A hidden rule labels the rows of this table. It goes by one to three of the table's principal directions, not those with the most spread.
[-3 -5 -18 -23 6 -6 19 15 16 -8 -7 25 -19 -4 17 14 8 -14 -13 0 -6 14 24 -36 -8 0 -13 -22 0 -11 15 6 -14 15 15 18 12 -20 -16 14 14 5 -18 4 26 -38 39 21] B
[3 -22 -19 2 0 9 21 44 15 -14 -9 -4 -67 -30 30 24 -7 -42 0 11 -19 -28 36 -54 -2 -14 -1 -20 -17 -28 23 11 -8 -22 25 -8 -33 1 -34 25 4 -11 -10 12 55 -28 67 -5] A
[-38 3 -2 -40 3 -28 40 9 -7 15 39 5 -37 60 26 28 -1 -27 -67 2 3 23 56 -45 22 -18 2 -32 1 24 -32 -22 52 44 87 82 -18 -95 -46 68 22 -73 -55 47 13 -55 61 55] B
[43 9 -18 10 -10 28 -22 -28 -11 -12 -42 12 45 -56 -19 -29 -10 21 35 -17 -10 -12 -20 33 -38 56 -19 18 -11 -6 18 26 -36 13 -56 -20 39 70 30 -48 -12 55 33 4 -23 -14 -38 -1] B
[-16 -35 30 29 -7 35 28 12 -39 -12 17 -35 -17 -5 -16 -27 -9 -40 -21 25 -4 -7 -16 21 -22 -8 -9 16 -2 -22 8 -31 1 -63 48 -20 -69 -9 -10 1 -11 1 0 6 -9 13 -15 -7] C
[-6 14 -4 6 8 -9 14 8 -7 7 14 27 0 -18 -8 -13 -9 14 6 -11 14 -3 12 21 -5 3 -4 -12 -21 2 16 17 1 7 -4 -16 12 1 -1 -2 14 4 -8 -27 -12 7 -1 -3] A
[21 -1 -27 24 -5 5 25 1 -11 2 12 37 9 -32 -17 -13 -18 11 0 -16 -14 -15 -1 21 -34 23 -21 -10 -26 -6 19 25 -5 20 3 -10 14 9 0 -13 2 31 -13 -16 -4 -22 -15 11] B
[34 -17 -42 -21 -2 -27 -36 6 74 -10 -37 19 -19 -10 27 46 26 4 42 4 -30 1 -8 -58 12 -10 8 -19 41 -20 -3 34 -37 20 -45 0 53 3 6 -11 -18 32 15 -11 52 -23 34 -7] C
[-3 44 15 6 13 -31 -12 -43 -17 44 2 31 68 20 -10 26 -29 55 -39 -44 -14 -9 29 20 19 -18 2 18 -51 13 35 19 29 49 -6 8 15 20 23 10 10 -14 -26 40 -4 2 -14 17] B
[29 -4 -14 22 4 10 -32 -8 -17 -7 -8 -9 27 -28 -16 -28 -1 23 31 -16 13 -19 -41 37 -5 9 9 17 -3 0 -1 11 -3 -17 -55 -33 13 48 24 -33 -7 14 31 -22 -31 41 -37 -39] B
[-2 15 12 10 11 -7 1 -11 -25 9 20 21 4 -15 -25 -20 -10 16 17 -12 30 4 -3 44 3 4 8 -13 -2 1 1 11 5 8 -16 -21 8 -10 10 -11 10 -6 9 -41 -43 36 -32 -19] C
[-17 -1 4 64 -20 55 78 43 -55 9 13 -8 -43 -55 0 -6 -37 -52 -25 14 -22 -38 22 7 -38 6 -19 -22 -59 -26 50 11 2 -44 53 -51 -73 14 -24 18 1 11 -22 3 22 -3 -3 -9] A
[-13 -8 1 -2 3 15 14 -9 -56 -8 26 -26 24 25 -9 -43 -5 -11 -45 -7 28 13 -15 34 -12 11 -4 13 -3 21 -27 -33 38 -5 32 36 -24 -20 -10 7 9 -34 -10 28 -48 2 -19 12] B
[29 -8 -42 12 -7 -2 0 21 24 1 -31 24 -15 -43 21 20 -4 4 25 -8 -37 -29 10 -25 -17 5 -13 -14 -26 -27 44 43 -26 -2 -23 -27 24 40 3 -5 -7 46 -7 8 46 -28 21 -6] C
[34 -12 -7 -8 -16 17 -32 -9 -3 -15 -24 -3 22 -36 -19 -51 14 3 44 10 14 4 -45 50 -31 49 -6 19 30 -1 -6 14 -37 -35 -37 -32 34 39 21 -60 -17 66 43 -22 -29 8 -48 -9] B
[-18 -3 33 -10 -12 21 5 2 -12 -1 -13 -26 -8 9 2 -8 6 -20 -9 24 -4 9 4 1 -5 7 -7 16 4 -4 9 -23 -11 -37 27 -5 -26 4 -1 4 -5 11 0 24 5 -7 -6 10] B
[-10 -15 -13 7 15 -11 6 42 5 4 17 -10 -44 7 28 23 -3 -3 -12 -8 -13 -35 28 -41 24 -44 11 -4 -39 -4 18 -5 31 -19 22 -4 -31 -1 -28 49 17 -47 -30 13 39 -3 65 -14] B
[6 39 -14 -8 14 -38 -43 -27 21 25 -20 23 53 17 10 29 -2 65 9 -39 -6 -5 7 1 27 -19 9 11 -23 13 19 27 11 48 -57 -1 56 38 29 4 4 -2 -9 19 1 9 -9 -9] B
[30 -45 -26 -15 7 5 -18 15 23 -25 -5 -1 -38 -9 15 21 10 -22 -3 -4 -27 -14 1 -51 -10 -14 4 5 18 -24 -3 -3 -11 -2 13 8 -8 -11 -30 15 -4 -13 2 14 39 -43 57 3] B
[-14 -48 6 5 -15 25 44 45 -28 -10 59 -23 -101 -7 2 -13 -5 -82 -19 32 5 -11 17 -10 -14 -1 16 -28 28 -3 -46 -19 28 -37 104 5 -69 -93 -73 39 -2 -58 -7 -15 5 -26 48 12] B
[-45 10 61 -13 3 5 9 -36 -33 14 19 -21 -2 50 -11 15 -11 -13 -35 6 3 28 29 7 15 -18 6 9 13 2 -16 -40 25 19 55 31 -37 -59 -10 44 0 -59 -18 40 -29 -8 -9 23] C
[-22 29 19 -12 21 -35 -8 -35 8 19 6 25 42 32 -12 19 -3 41 -14 -20 10 22 15 4 27 -23 2 -2 -5 9 6 -1 11 44 -17 20 25 -16 22 10 10 -20 -14 -3 -19 13 -7 8] B
[43 -19 -21 29 -23 36 11 19 1 -22 -4 -17 5 -33 -11 -26 -12 -12 -6 9 -23 -39 -25 3 -39 38 -19 32 -24 7 -2 -5 -9 -29 6 -7 -28 60 -6 -39 -12 43 13 5 23 -17 -4 8] C
[-24 -35 12 15 0 20 37 24 -8 -11 4 -10 -41 -4 12 8 -1 -53 -12 24 -16 12 11 -16 -16 -21 -8 -17 11 -40 20 -10 -15 -34 46 -13 -45 -38 -20 19 -7 0 -10 3 23 -7 15 0] B
[11 -13 -4 -23 25 -30 -58 -20 49 -15 -27 0 14 17 10 27 27 26 39 -9 1 18 -18 -27 33 -32 20 6 43 -17 -9 1 -22 16 -64 3 39 3 23 -8 -8 -8 27 -16 5 24 12 -27] B
[-5 -35 -14 44 -14 48 46 37 -60 -16 16 -46 -23 -7 11 -37 -14 -47 -27 15 -6 -21 -17 18 -32 8 -14 4 -31 -9 4 -26 27 -55 46 -1 -68 9 -18 12 -2 -5 -15 30 -5 7 -16 -9] B
[-6 -13 -1 41 -15 42 28 -1 -72 5 -8 -29 26 -9 0 -34 -16 -19 -20 1 -12 -5 -22 48 -34 15 -19 9 -31 -17 31 -8 11 -38 19 -16 -35 24 16 -2 -10 24 -11 44 -25 13 -60 -8] A
[-34 -18 23 -12 15 -17 -2 31 27 -7 11 -16 -46 35 16 21 25 -9 6 24 9 13 1 -33 31 -56 11 -5 18 -18 7 -26 -3 -42 12 -16 -23 -29 -9 30 8 -18 -14 -22 24 27 25 -26] A
[52 -20 -65 5 -5 12 -11 20 2 -17 -39 30 -4 -70 16 -20 5 -4 43 -15 -11 -14 -18 7 -40 36 -12 -20 -5 -30 36 53 -40 -8 -50 -35 48 48 8 -37 -3 66 20 -12 14 -18 -5 -17] A
[14 -20 -38 -7 18 -42 -7 15 61 -5 11 23 -9 25 20 46 5 22 -16 -18 -35 -19 17 -64 18 -42 -2 1 -13 -3 2 6 13 33 4 31 13 -10 -17 25 5 -18 -32 8 57 -36 70 13] C
[-10 10 34 1 2 3 -1 -31 -14 2 19 -9 29 12 -34 -20 -6 10 -10 2 19 11 -10 28 7 11 3 16 12 22 -31 -24 10 9 4 16 -12 -12 10 -15 -2 -20 16 -16 -40 19 -20 10] B
[-7 -11 6 3 -5 3 -1 25 22 -10 -9 -19 -33 -12 7 1 11 -18 25 27 5 -8 -9 -15 10 -12 5 -5 14 -12 2 -1 -18 -44 -10 -27 -14 10 0 -7 -9 14 13 -23 18 21 12 -24] C
[25 38 -23 31 -3 9 2 -3 -2 3 -10 17 52 -29 -17 -12 -9 39 4 -21 11 -16 -31 21 -10 21 -8 6 -32 19 15 21 -8 16 -63 -26 25 72 32 -45 6 41 13 -33 -10 35 -45 -22] C
[21 -24 -27 22 18 10 -13 21 -32 -6 14 -1 -5 -23 2 -11 -2 4 -9 -29 4 -27 -22 6 -7 -25 12 6 -22 -16 22 7 15 -24 -13 -35 -14 20 -11 6 11 -19 0 -8 -3 21 8 -38] A
[-19 10 -2 -19 16 -37 8 1 43 4 15 32 5 23 3 18 10 17 -5 -4 7 21 19 -20 18 -18 0 -15 8 11 -8 4 -1 33 2 22 26 -34 -5 7 13 -10 -14 -28 13 -7 31 18] A
[-9 21 24 -18 -5 -5 -1 -13 20 8 3 15 8 26 -10 17 8 20 -8 4 -9 16 9 -11 3 3 -9 11 3 14 -1 -13 -9 22 13 7 14 -8 2 8 6 10 -14 -1 7 -22 -6 24] B
[-3 -20 -17 3 -7 13 12 27 -12 -8 5 -37 -14 18 24 -4 3 -23 -33 8 -8 -16 -3 -24 0 -8 -2 10 -15 9 -10 -23 27 -26 31 24 -34 5 -20 22 1 -21 -18 42 21 -14 26 5] B
[-5 -34 34 3 16 8 -15 5 14 -24 20 -15 -29 13 -14 1 7 -16 11 12 4 7 -12 -3 4 -29 14 21 31 -20 -14 -32 -10 -26 16 -15 -38 -26 -16 2 -3 -24 17 -31 1 22 10 -18] B
[67 -12 -63 18 -17 33 -23 17 -3 -27 -53 -6 13 -78 11 -29 -3 -5 37 -10 -9 -40 -37 6 -41 49 -13 8 -14 -16 24 41 -36 -25 -69 -35 27 99 16 -58 -15 70 38 7 14 -7 -15 -28] A
[5 25 -33 -37 8 -49 2 6 56 24 -14 60 -21 2 36 78 -6 12 -27 -26 -37 -8 71 -81 20 -27 -1 -32 -21 -8 34 47 -2 69 14 25 41 -22 -26 42 14 -12 -41 34 76 -75 88 38] C
[-19 9 14 20 5 13 5 10 -11 -1 -9 -14 10 -3 1 -10 9 1 15 8 18 12 -22 18 6 -13 4 -3 -1 -8 16 -6 -11 -28 -31 -35 -7 20 21 -11 2 12 12 -28 -14 53 -35 -35] A
[-12 23 10 -3 -2 -10 5 -21 -10 14 -2 1 22 20 -4 3 -3 10 -6 0 12 18 1 14 13 5 2 -9 5 12 -9 -1 10 22 -8 19 10 -10 18 -2 0 -4 -2 7 -22 16 -30 5] C
[-22 22 4 2 8 -32 12 -8 -11 24 33 14 19 28 -9 -2 -14 31 -27 -16 12 -6 18 19 18 -17 -1 -1 -31 25 -3 0 40 22 19 19 3 -17 0 20 13 -27 -33 5 -18 4 1 12] C
[20 19 -17 -7 2 -14 -35 -15 26 -4 -22 12 39 1 0 -5 14 36 35 -11 13 13 -28 17 5 14 5 6 16 13 -8 16 -16 23 -66 -5 54 35 31 -36 -3 32 23 -22 -14 26 -37 -16] C
[32 -22 -27 33 -10 33 4 16 -55 -1 -22 -4 -1 -52 9 -22 -21 -22 -2 -12 -16 -31 -13 32 -41 13 -9 4 -34 -40 57 29 -9 -46 -1 -48 -22 50 3 -17 -8 43 2 35 6 3 -30 -24] C
[-25 -22 35 -54 20 -45 -26 -42 71 -15 10 35 -39 52 -8 47 29 -6 43 18 -4 72 22 -31 22 -28 14 -28 105 -27 -46 -12 -35 66 15 40 44 -124 -11 25 -12 -29 7 -38 -8 -30 19 25] B
[12 -1 -9 -4 -17 19 -15 12 24 -17 -33 -32 3 -9 11 -15 26 -7 37 27 6 3 -34 -10 3 28 1 6 23 15 -22 -9 -24 -28 -43 -4 15 41 20 -32 -12 34 34 -15 6 19 -15 -14] A
[-19 -16 16 37 -5 32 52 14 -73 6 41 -12 -45 -17 -9 -11 -41 -52 -42 0 -1 -21 28 24 -24 -9 0 -15 -28 -22 12 -7 33 -20 80 -11 -78 -42 -40 35 2 -44 -23 23 -14 -6 1 0] C
[11 73 -21 -14 6 -42 -36 -41 26 28 -19 27 98 20 -6 10 0 85 -5 -41 18 3 -10 11 30 12 3 13 -24 55 -7 26 15 71 -83 23 80 59 47 -29 10 11 2 1 -19 19 -28 5] B
[32 -20 -29 21 1 3 10 32 16 -7 29 20 -40 -32 -3 10 -15 -7 0 -12 -21 -43 11 -22 -14 -3 4 -3 -21 -2 -2 17 8 5 21 -15 -17 1 -37 5 5 -12 -5 -26 35 -24 47 0] A
[17 -12 -27 14 21 -11 -38 -21 -7 -2 -35 11 36 -32 2 8 4 15 23 -28 2 3 -31 13 2 -29 10 -10 16 -45 37 39 -25 -4 -73 -42 35 27 33 -23 -16 20 25 -6 -14 37 -24 -51] C
[-52 46 46 20 6 -6 20 -8 -14 24 14 -8 19 28 -10 -1 -1 18 11 11 35 27 0 34 34 -17 12 -16 -5 20 -6 -14 14 4 -19 -14 -7 -12 29 4 10 -19 0 -40 -38 75 -52 -24] A
[28 -56 -25 16 1 13 3 43 5 -10 21 1 -80 -26 17 27 -3 -36 1 -2 -42 -43 12 -44 -13 -29 11 -6 -7 -35 14 8 5 -27 47 -27 -40 -23 -50 37 -3 -24 -14 2 54 -35 63 -11] A
[4 -10 -23 -7 2 -3 -11 38 38 -9 -27 -21 -24 1 45 17 20 -12 23 13 -8 -8 4 -45 23 -10 14 -7 0 3 -2 2 -4 -20 -24 5 3 23 -3 5 3 -3 10 3 46 11 43 -13] A
[2 23 -23 -3 -2 -11 10 4 13 3 -4 20 11 -13 5 -4 -4 10 6 -7 11 1 8 1 -1 17 -4 -17 -8 17 -4 23 -1 27 -20 8 30 9 2 -11 6 10 0 -14 -1 -5 5 7] B
[44 -13 -48 -17 -6 -7 -22 -18 32 -11 -38 14 36 -13 14 13 8 8 -2 -15 -33 -2 -10 -32 -16 25 -13 6 10 -3 -1 23 -20 34 -30 34 44 27 10 -24 -14 34 10 35 28 -49 21 27] B
[11 16 -14 -24 9 -59 -30 -40 87 6 -8 58 41 14 -19 33 19 56 39 -10 -12 27 -7 -15 18 -4 -4 -12 42 8 -20 31 -33 70 -54 18 88 -20 30 -28 -12 34 9 -51 5 -15 3 18] B
Here are more rows. What is the label of each one?
[30 -1 -21 4 -21 3 12 -22 15 -2 -5 29 13 -28 -19 0 -14 -4 3 -1 -25 -4 1 5 -35 42 -20 -7 12 -1 -10 28 -21 38 7 14 25 -3 -2 -27 -19 39 6 1 4 -49 -9 34] -> C
[5 11 -11 -6 36 -38 -37 -10 18 15 -15 43 10 -8 11 41 5 43 22 -40 -3 2 14 -14 28 -49 18 -15 -10 -30 47 35 -11 29 -56 -34 43 8 17 15 13 -11 -4 -17 11 22 14 -35] -> A
[-4 -14 -19 6 -17 34 21 26 -45 -7 2 -48 -4 -1 18 -30 -3 -38 -47 7 4 -18 -11 -3 -17 14 -7 12 -20 16 -10 -20 29 -42 37 15 -41 17 -23 11 0 -15 -10 51 3 -16 13 7] -> B
[7 -11 6 -7 10 -12 -16 -7 -1 -1 7 12 12 4 -10 -10 7 7 4 -4 12 13 -15 21 0 -7 7 6 17 -7 2 2 -6 -8 -6 -10 8 -11 6 -17 1 10 10 -18 -12 18 -15 -6] -> B
[14 -17 9 23 -7 31 19 5 -8 -16 -4 5 -18 -48 -23 -11 -13 -25 8 11 -12 -15 -4 5 -32 15 -15 2 -3 -28 21 5 -33 -27 8 -34 -28 16 -5 -22 -10 30 16 -22 7 -8 -2 -5] -> C
[-8 16 -14 26 8 -2 1 9 -12 4 2 -12 26 4 4 -5 -5 23 -7 -14 12 -13 -18 11 9 -19 1 5 -29 8 13 1 18 -7 -32 -15 -2 37 16 -2 5 -3 -8 -4 -9 38 -20 -30] -> C
[23 -9 -42 19 22 -21 -16 -2 23 -9 -2 21 10 -29 -3 18 0 20 18 -27 0 -17 -19 -20 11 -26 10 -20 4 -16 4 30 -6 23 -60 -14 27 13 10 -12 -3 -9 14 -38 3 22 19 -36] -> C
[-9 21 -14 -11 -3 -12 -3 8 31 -3 -15 7 2 -12 4 -4 19 11 35 10 21 13 -11 -5 11 10 0 -22 19 13 -12 16 -20 5 -45 -10 43 9 14 -17 0 21 15 -41 -6 15 -3 -14] -> B
[-13 -10 2 -4 -1 8 -6 4 2 -9 -12 -28 7 13 13 -13 17 -10 10 14 8 15 -17 0 8 1 4 3 18 5 -16 -16 -1 -20 -11 9 0 0 8 -2 -5 -3 13 3 -8 17 -5 -7] -> A
[17 -20 -14 2 -18 32 30 16 -7 -24 7 -5 -26 -20 -6 -28 0 -34 1 20 -3 -1 -7 0 -37 45 -18 -5 9 6 -23 -12 -10 -7 29 17 -15 -7 -20 -14 -1 19 6 -8 -1 -32 0 23] -> B
[1 -1 23 5 -8 8 -16 6 -23 10 13 -36 18 24 -8 -28 9 10 -12 11 14 -9 -31 30 12 0 11 36 -9 26 -12 -29 24 -50 8 -10 -28 25 11 -14 1 3 7 6 -13 39 -30 -10] -> B
[8 -41 -46 25 -4 24 39 65 -10 -27 14 -26 -61 -22 30 -3 -7 -49 -27 9 -13 -41 3 -43 -19 -15 -10 -12 -30 -17 10 -7 17 -44 37 0 -55 9 -43 24 6 -14 -23 16 45 -21 55 -13] -> A
[-8 1 13 -15 7 1 -15 -13 22 -12 -31 14 10 -24 -10 -13 22 6 49 12 14 31 -13 12 -4 13 -6 -10 34 -19 11 10 -51 -9 -47 -26 40 5 26 -28 -6 38 31 -42 -19 14 -17 -13] -> A
[4 12 0 -51 10 -36 -52 -26 52 3 -24 -12 24 53 23 46 19 34 -17 -13 -19 4 18 -64 43 -22 11 29 11 25 -23 -18 14 42 -16 58 30 7 3 26 1 -37 -8 55 33 -36 56 27] -> B
[59 15 -67 -33 16 -60 -64 -27 86 -1 -29 59 46 -11 3 34 22 74 45 -41 -14 -5 -14 -38 21 7 7 -7 20 18 -16 52 -22 82 -98 22 114 32 27 -33 -1 26 18 -32 20 -24 30 3] -> B
[33 48 -9 15 -18 6 -13 -5 0 5 6 20 48 -34 -38 -51 -6 49 32 -9 37 -16 -41 68 -19 58 -4 19 -16 48 -14 24 -10 4 -58 -36 43 73 29 -72 4 61 31 -62 -39 39 -70 -14] -> C
[-4 -8 -23 -6 19 -29 2 -14 -23 11 27 23 -5 13 -1 21 -10 6 -35 -32 1 0 15 -11 9 -36 7 -24 -1 -13 2 13 32 38 19 20 6 -51 -17 39 7 -49 -31 18 -13 -20 23 0] -> A
[5 -40 -3 7 -4 24 10 23 10 -27 -21 -11 -51 -27 10 3 13 -46 34 30 -12 8 -11 -20 -18 -2 -5 -19 32 -47 13 -1 -41 -39 0 -25 -19 -11 -5 -5 -14 28 17 -18 19 0 3 -21] -> C
[5 -5 14 24 -13 32 37 -3 -57 0 33 -1 -11 -33 -34 -43 -29 -28 -18 5 14 -14 2 48 -33 37 -8 -3 -14 6 -12 -5 13 -13 45 -5 -41 -15 -17 -13 0 -6 6 -10 -38 -3 -23 13] -> C
[-18 7 23 1 1 12 11 -1 -31 5 12 -12 -22 -1 -4 0 -12 -16 -13 2 11 -3 19 4 6 -5 7 -5 -7 -1 -1 -12 15 -5 25 -2 -29 -18 -14 23 6 -35 -5 10 -14 3 5 -3] -> C
[-13 -9 41 4 0 12 6 -11 -34 2 36 -14 -10 16 -29 -14 -11 -16 -30 6 13 3 -5 26 -5 -11 7 17 11 1 -14 -28 16 -21 49 -6 -46 -34 -17 7 -1 -27 -2 -3 -25 10 -16 3] -> C
[27 -6 -7 -1 -20 19 -22 -29 -10 -6 -51 -1 41 -38 -12 -36 9 1 45 11 -3 16 -37 47 -33 52 -17 6 26 -19 15 25 -48 -21 -48 -23 41 42 44 -58 -27 82 38 5 -28 4 -64 -4] -> B
[10 33 -5 13 1 -2 -1 5 -7 11 23 9 29 3 -14 -14 -7 38 -10 -20 18 -17 -12 20 6 9 5 15 -34 41 -10 -1 24 16 -18 -6 8 34 5 -13 18 -7 -3 -26 -14 24 -17 -5] -> A
[0 -19 12 4 -1 -1 11 1 31 -16 23 7 -24 -1 -20 4 2 -17 10 19 -3 7 -6 -8 -6 -2 0 -4 34 -5 -28 -9 -16 3 20 2 -12 -36 -15 -11 -10 0 12 -43 5 -5 11 7] -> C
[-6 -28 16 -15 12 -9 -26 7 36 -6 -4 -22 -45 24 24 45 16 -20 14 11 -21 0 16 -55 34 -40 28 1 31 -14 -19 -18 2 -3 11 12 -20 -36 -19 36 -7 -51 8 8 36 -2 55 -7] -> A
[8 -1 -39 6 -8 -7 22 17 11 5 0 1 -11 5 27 26 -14 -5 -28 -9 -32 -28 29 -44 0 -1 -11 -9 -36 9 1 10 26 27 24 39 -6 5 -19 29 2 -17 -33 46 41 -47 47 25] -> C
[17 9 -25 4 -1 -2 -23 -17 6 3 -28 1 50 -2 4 10 2 31 -11 -22 -20 -11 -19 -9 -5 -3 -12 20 -18 -1 23 13 -7 10 -39 -5 29 51 23 -11 -8 26 -4 31 10 -12 -10 -4] -> B
[6 -6 13 8 -11 36 -17 11 -27 -14 -10 -40 10 -3 -7 -49 21 2 30 19 24 4 -52 40 -9 26 2 26 8 14 -11 -28 -8 -57 -28 -29 -7 43 22 -28 -1 28 28 -19 -34 46 -57 -30] -> B
